The same turns and mirrors carry the whole set onto itself, and each row onto the other rows of its family. Which rows share a family with each named row? Give them in list order.
These 21 rows form 7 families of 3 rows each.
k661: [ 0  7 16  5 -9 -1 16 22 -6  0]
k173: [ -8  26  29   4  -7   5  19  12  -6 -13]
k794: [ 19  23  15 -31   5  12 -36  11  -5 -49]
k586: [ 10  19   1 -34  13  -5 -22   3   7 -52]
k538: [ -7  -9  21 -14  11  18 -41 -16  23   0]
k855: [ -6 -15  22  -4   1  20 -34 -23  14  -5]
k185: [-10   0  28   1   6  12 -50 -13  26 -12]
k918: [-14 -14  21 -11  11  11 -39 -24  11  -8]
k108: [ 11  14  -2 -30  16   7 -22  19  -2 -51]
k157: [  9  25   7 -33  11  -2 -22  22   4 -50]
k184: [  1   9  23  10 -11 -10   8  20 -18 -12]
k158: [-14 -15  13  -7   3  10 -43 -11  21  -3]
k30: [ 8 21 32 13 -7 -1  9 17  1  1]
k920: [ -7   8  28   4 -18  -3  12  16 -12  -8]
k800: [ 16  25  22 -21  23  21 -11  30   4 -43]
k611: [-11   0  25  -3  11  -2 -43 -20  11   5]
k545: [-6 17 36  6  4 -3  5 21 18  9]
k218: [ -7  -2  31  -6  17  10 -58   8  21 -14]
k316: [ 18  18   6 -38   9  -2 -19  11  -4 -48]
k223: [ -7   8  29  11  -4   2   9  24 -13  -1]
k751: [ 17  29  13 -19  25   7 -22  15   0 -52]

The rest of the family of k30: k185, k751
The rest of the family of k158: k661, k108
The rest of the family of k920: k918, k316
The rest of the family of k223: k538, k157
The rest of the family of k611: k173, k794

The same turns and mirrors carry the whole set onto itself, and each row onto the other rows of its family. Which rows share a family with each named row? Give them in list order.
These 32 rows form 4 families of 8 rows each.
k946: [-32  24 -10  21 -11  -1  -4  16   2 -24  -7  51  -7 -26 -19 -19  -5  19]
k83: [  7   8  -2 -12   4  17   5  21 -11  -5 -19  11 -10 -28 -30 -41   0  -1]
k147: [  3  -1 -10  -2 -14   5 -28   6   4 -10 -12  -7  26   6   7  39   3  22]
k60: [-20  17  -8  20  -9  -7   5   4  10 -11  -4  52  -7 -23 -30 -25  -7  14]
k875: [  1  13 -16   7  -8   3 -11  11   9 -22 -11  25   6 -30 -42 -33   3  15]
k70: [-23  20  -7   7  -2  -5  15   9   4   6 -12  47 -12 -30 -19 -27 -10  19]
k968: [-15   4  -4   6   3  16  23  10 -26 -11  -7  35 -22  -1 -26 -25  -4 -24]
k762: [ -4  16 -16   1  -8   1 -25   9   7  -1 -17  -9   8   2  10  42  20  21]
k512: [-12 -10  22   9  -1  14   8  11  -7  10   0  -3  -4  30  18  17  -1 -16]
k163: [  5   5 -21  -7   1  18  -1  17 -20 -23 -17   7  -1 -13 -41 -30   7 -10]
k753: [  9   0  -4  -3   1   4 -27  22  13   0 -16  -3  29   8  -5  37  -1  21]
k967: [ -8  -5  23   7   7   8   2  17  -2  13  -5  22   0  26  11  41 -12  -6]
k56: [ -3   7   4   2  -1  25  -6  27 -20 -34 -12  19 -13 -20 -27 -33   3 -13]
k150: [  9   2   3   1  -1  18   0  16  -8 -22 -10  19 -10 -19 -40 -39   2 -13]
k775: [-33  18 -21  18  -5  -7  18   2  -6  -6  -6  54 -10 -10 -24 -14  -8   6]
k978: [-21  18  -4  12  -8  -4  -7   2   5  10  -9  16  -6  11  22  48  10  14]
k507: [-31   4   4  22 -10  -8   3   3  13  15   1  16   8  20  21  28  -4  15]
k558: [  8 -10   3  -4  -4  17 -16  17   0  -3 -10 -31  17  17   5  12  11  -1]
k993: [-11  -7  18   6  -7  11   1   2 -12   3  -2  14  -2  25  21  41  -7  -8]
k452: [-12   6  11  15  -2   9  17   8  -7 -11  -2  46 -22 -12 -27 -31  -7 -14]
k770: [ 11 -11   9  -7  -6  20 -17  10 -14  -8 -10 -13  10  17  10  33   2  -6]
k983: [ -5  19 -18  -5  -3   1  -2  16   5  -3 -19  22   3 -38 -30 -33  -1  25]
k991: [-13  19 -39   5  -8  -3  -6   8   0 -19 -15  27  11 -23 -39 -20   3  21]
k53: [ -9  18 -17   6  -9  10 -20  24  -2 -35 -15  23   4 -32 -31 -28   5  16]
k199: [-18   3  -2  11 -14  -5 -11  -1   5   3  -4  20  13  13  19  47  -6  20]
k54: [  8   5   1  -7  -1  18 -17  14  -9  -3 -16 -20  -3  11  10  34  21  -5]
k192: [ 15 -10  17  -7   8  19 -13  25  -5   1 -13  -6  12  21   0  31  -2  -8]
k822: [-14   6   2  12  -1  -8 -11  13  17  11  -8  25  18  13   8  46 -10  23]
k142: [-11   5 -15   9 -13  -5 -21   9  19   2  -9 -11  29   8   7  22   6  30]
k826: [-26  12  11  18  -3  13  10  20 -17 -22  -5  48 -24 -14 -15 -25  -7 -11]
k87: [-11   9  10   0   4  12  23  15 -13   5 -12  36 -25 -20 -19 -34 -10  -8]
k911: [-11   7  12   5  -1  12   1   8 -11   7  -8   5 -18  20  22  41  12 -12]

The rest of the family of k199: k147, k60, k875, k150, k993, k452, k770
The rest of the family of k978: k83, k70, k762, k983, k54, k87, k911

The same turns and mirrors carry the whole set onto itself, and each row onto the other rows of its family. Which rows share a family with each named row? Give them in list order.
These 15 rows form 5 families of 3 rows each.
k497: [ -9  11  12 -24 -18  18  15  -1  15  10 -18  -6   6  -4   5  10 -40]
k144: [ 24   3  26 -12 -22   4  -3   0  -9  15 -14  19  12   0   0  -1 -29]
k460: [ 20  19  -2  11  20  -6 -14  -2  -1  24   9 -20 -20  13 -30 -22   7]
k939: [-25 -17  -7  19  21 -10  -2  -6 -21  -3  24 -11  10   3   5  41  -8]
k769: [-13  -6 -16  31  21 -12  -7 -13 -19 -19  20  -3   0   9  16  20  16]
k510: [-20 -11 -10  14  30 -12  22 -13 -17 -10   7 -20   8   8  16  26 -17]
k570: [  6  22  -4  -8  12  -3 -14   8  16  30  28 -26 -28  -2 -12   8  14]
k340: [ 24  21 -24  22   5   6  -8  -4   6   2  15 -20 -16  -3 -18 -19  20]
k653: [-11   3 -12  38  17 -10  12  -2 -32  -8  -1   5  17   2  27   6  -9]
k88: [-25  14  18  -2 -20  11  -8  -7  -1   2 -23  21   7   0  22   8 -25]
k713: [  9  17  20   1 -18  27  -1   8   2   4 -26  15   0 -14   2  -8 -27]
k438: [ 14  27  -4   0  -6  15 -19  12  26   9  15  -7 -29   3  -8  -8  18]
k93: [ 21  16 -16 -11  14   1  10   1  21  11  21 -36 -24   2 -10   1   9]
k589: [-14  10  18 -24 -26   6  -9 -12   4  22  -8   5   8 -12   6  20 -29]
k331: [-10  -8 -11  36  13 -11   5   9 -27   2  17  -1  27  23   0  11 -19]

The rest of the family of k653: k340, k713
The rest of the family of k88: k769, k438
The rest of the family of k510: k497, k93
The rest of the family of k939: k570, k589

The same turns and mirrors carry the whole set onto itself, and each row onto the other rows of its family. Which rows share a family with each named row? Give them in list order.
These 18 rows form 3 families of 6 rows each.
k369: [-26  14  42   3 -53  22  20  -9  -2 -21]
k12: [-24   4  25  16 -30 -14   8   7  -4 -14]
k422: [-31  -9 -14 -52 -25 -15  12  -6   2  -3]
k739: [-20   5  -3  -3 -55  12   5   8  23 -29]
k21: [-37  -6  -5 -57 -23 -20  17  -5   1  -7]
k257: [-26   1  24  15 -31 -12  10  13  -7 -13]
k865: [-21   5  -2   1 -50  12   3  14  14 -33]
k461: [-36  -9  -8 -57 -23 -16  14  -1  -4  -6]
k307: [-40  -3  34 -53 -26  -4  20 -21 -20   1]
k117: [-35   2   8 -67 -45  18  13 -21   0 -19]
k202: [-23  15  36   6 -51  21  10 -11  -2 -30]
k90: [-32   9  12 -64 -46  22  16 -22   7 -15]
k27: [-35   1  31 -46 -22  -6  26 -24 -23   5]
k868: [-23  -3  15  16 -32 -15  14   7  -7 -10]
k408: [-20  11  -2   2 -47   8   6  12  16 -34]
k107: [-35   5   6 -66 -44  15  19 -23   2 -24]
k303: [-38  -3  33 -52 -27  -8  22 -28 -18  -3]
k398: [-25  11  40   4 -54  23  10  -6  -3 -26]

The rest of the family of k398: k257, k865, k461, k307, k117
The rest of the family of k202: k12, k21, k408, k107, k303
The rest of the family of k739: k369, k422, k90, k27, k868

The same turns and mirrors carry the whole set onto itself, and each row onto the other rows of its family. Which rows share a family with each named row? Give them in list order.
These 32 rows form 4 families of 8 rows each.
k55: [17 -2 -8 -8 -5  0 -4 33 36]
k981: [-11 -13  -5  12 -32 -24  36  -4  39]
k328: [ 19  19  -6   9 -20 -33  49  -9  11]
k943: [  9  -9  -3 -22 -23 -17  33  19  56]
k676: [ 13   0  -8  13  -7 -29  10  -1 -15]
k704: [  0   4   9 -21 -24   3  41  26  38]
k406: [ 33   4 -27 -32  -3   1  17   6   5]
k211: [ 30  -9 -22  13   0 -24  10 -15   1]
k112: [ 35   4  -6 -23   2 -20   7  23   3]
k745: [ 36  23  -5 -18 -13 -27  46  10  26]
k493: [ -2 -21 -26  14 -35  -6  14  10   8]
k649: [ 10 -24  -7 -16  -5  12   2  21  28]
k436: [ 19 -18 -24 -20 -25   1  11  33  26]
k244: [ -1   2  14  23 -28  -1  29  -8  32]
k491: [ 34  16 -10 -30  -5  -3  48  13  17]
k441: [  9   0   4 -28  -1   5  40  14  47]
k228: [ 45  -8 -25 -20  -5 -14  21  27  15]
k805: [ 20 -24 -12 -17  -1  -6  14  28  45]
k990: [  9  11 -12  12 -16 -12  51 -14  -4]
k955: [ -5  -6  -9  28 -14  -8  -1   9  17]
k883: [ 19 -13 -27  23 -17 -23  25  -1  -6]
k788: [-17  -5   2  13 -12  -5  44 -14  25]
k818: [ -7 -27  -8  12 -12   6   4   2  13]
k232: [ 46  -5 -21 -14   7 -17   8   4  15]
k998: [ 12   0 -28   2 -12  -7  20 -18 -13]
k895: [ 20   6  16 -13 -19   6  26  16  51]
k632: [ 38  12  17 -28 -12 -14  36   6  19]
k162: [ 24  13  -6 -35   0 -17  39  -8  35]
k397: [ -6 -29 -14  25 -12 -15  17  -1  23]
k985: [  3   9  -7  -1  -9 -25  43 -32  18]
k972: [ 17   8  16   7 -21 -22  39 -18   0]
k350: [-17   1   8   8 -31  -3  43   7  24]

The rest of the family of k990: k491, k441, k228, k805, k883, k788, k397
The rest of the family of k943: k981, k406, k493, k436, k998, k162, k985
The rest of the family of k55: k676, k112, k244, k955, k895, k632, k972

The same turns and mirrors carry the whole set onto itself, and each row onto the other rows of its family. Which rows share a family with each named row? Give them in list order.
These 40 rows form 5 families of 8 rows each.
k541: [ -8 -16  20   6  34  -1   8  -7  -3 -10 -38  27 -36   5   3 -26  -2 -24
   3   9  10   3]
k957: [ -1 -14 -24  -9  -1  14   3   2   4  11   3   7 -22  45 -25 -23 -15  33
  17  -2  12  31]
k657: [-17 -18 -26  13  12  45  -5  17  30   2  -9  -2 -28  12  12   8 -27   4
  15   8  -8 -16]
k914: [  5 -22  11  29  33   8  22  16  57  23  29  18 -33  37  -4 -16  -1  15
  -8 -23   5   0]
k543: [ -6  14  31  28  13 -15  29  19  11  16   8  12 -12  -8   9 -14  -7   8
 -12  -3  -2  20]
k427: [-22 -28  -1  25  25 -15 -19  -3  38 -14   6   4  -4  -3   4  -7 -22  14
  12  36 -20  -8]
k41: [-14 -16 -14   9  30 -19  20 -10   9  -7  12  17 -22  37   9 -46   1  31
  13  29  26  20]
k733: [ -1 -17 -33  -3   2  14  21  11   6   7  -1   6 -22  30 -27 -14 -22  31
  -1  -4  12  36]
k880: [ 11 -36   3  -9  24   2  16 -22  42  25   1  11 -25  36 -10 -22 -15 -15
   3 -14 -19 -24]
k222: [-15 -29 -34  -8   2  10  22   2   3   1   7  12 -27  34 -21 -24 -14  34
   4 -18  10  32]
k399: [ -3  -8   8  30  17   3  24   9  49  16  33  18 -30  38   9 -32  -6   5
  -3 -34   8 -14]
k945: [-30 -14 -26  22  10  39  -5  13  33  -6   0  -2 -38  15   5   3 -19  13
  17  11 -18 -17]
k323: [-20 -24 -38  13  16  37 -11  20  14  -1  -9  -7 -17  18   9   0 -23   6
  17   0  -8 -13]
k616: [-22 -22 -12  18  -1 -10 -15  -9  39 -10  15   0  -9 -11  16 -19 -12   8
  15  33 -24  -6]
k640: [-15 -19  -6  22  17 -21  10  -6  15  -8  13  19 -22  37   4 -59  16  25
  13  20  19  22]
k706: [-24 -20 -11  21  22 -16  16  -7  27  -9  13  11 -12  31   0 -53   9  28
   8  33  22  23]
k259: [ -2   5  27  29  11 -14  28  14  10   8  10   3 -17 -19  12 -13 -13  13
  -8  -1  -6  28]
k318: [-18 -16 -17  15  19 -16  -6  -5  14  -9   4  29 -28  35   2 -53  12  32
   6  20  23  23]
k580: [-21 -33 -28  30  10  44  -6  19  26  -5  -3   4 -15   8   3  -8 -26   3
  15   4 -15 -16]
k705: [  9 -37   5 -17  17  11  -2 -20  44  10   0  19 -14  37 -18 -25 -13 -18
   1 -18  -6 -19]
k4: [ -4  10  23  24   4 -16  27  21   2   6  12   1 -24 -17  10 -19 -15  15
  -9   0   0  20]
k120: [ 15 -45   2 -15  14   1   6 -18  36  13  -2  17 -18  36 -19 -18  -9 -18
   1 -18  -4 -17]
k650: [ 13 -40   5 -16  20  10   6 -17  31  14  -3   9 -26  30 -15 -25  -4 -25
 -12 -17  -8 -20]
k176: [  7   1  25  26   6  -5  22  17  -3   3   9  20 -13 -18   5 -14  -4   7
 -13  -1   7  26]
k561: [  3  11  22  16   8 -16  19  11   7   8   2   3 -31 -23   3 -12 -17  12
 -11 -11  14  20]
k816: [-26 -33  -3  18  21 -19 -17 -18  36  -9  15   2   1  -4   9 -16  -7   9
  19  23 -23 -11]
k817: [ -7 -20  17  12  18  -4  15  -9  -5 -16 -38  21 -39  -3  16 -15  -1 -17
  -4   1   2  -2]
k363: [-31 -27  -1  23  14 -17 -21 -15  35 -12  16   4  -9  -7   7 -20  -5   3
  11  24 -26  -9]
k183: [-23 -24  -6  23  22 -22  16  -1  20  -7  14  25 -20  41   0 -54  10  30
   9  26  21  15]
k594: [  0 -11  -5  32  19   1  29  19  56  15  30   8 -32  34   7 -21  -3  18
 -10 -31   1 -10]
k375: [ -2 -11 -27 -13   2  14  15  12   7   9  -3  10 -28  38 -24 -15 -16  38
  -2  -7  10  29]
k97: [  7 -20   6  35  18   7  24  21  48  21  28   2 -33  27   4 -17   2  10
 -23 -29   8  -3]
k870: [  3  -9  28   2  24   9  10   7   5 -14 -35  15 -40  -4   7 -30 -10 -16
   1   9  11  -6]
k298: [-33 -31  -9  15  25 -25 -24  -6  29  -9  10   0  -4   5  12 -24 -10   9
  15  25 -21  -7]
k638: [ 12 -29  11  -6  16  -1   7 -17  53   0   0  15 -18  31 -22 -25  -7 -15
   6 -28 -15 -19]
k515: [-17 -18 -29  -5  -2  23  20  13  11  -2   2   3 -19  35 -26 -15 -19  34
  -6   0  11  30]
k159: [  1 -17   2  35  22  13  29  18  49  17  31  12 -30  30   8 -17   0  20
 -18 -27   1 -15]
k347: [ -9 -14  27   1  29  -4  13  -9   9  -9 -40  21 -28   8   8 -17   4 -25
   6   2   5   2]
k583: [ -8 -15  23   5  30   5  -1  -9   1 -16 -40  18 -35  -1   1 -23  -2 -19
   6   7  15   3]
k359: [-22 -25 -28  13  20  46  -6  18  19  -6  -8   1 -29  12  16   2 -29   6
  10   4 -11 -11]

The rest of the family of k541: k733, k259, k120, k816, k183, k159, k359
The rest of the family of k616: k957, k399, k945, k318, k561, k870, k638
The rest of the family of k880: k914, k427, k41, k222, k580, k176, k817
The rest of the family of k97: k543, k323, k706, k650, k298, k515, k347

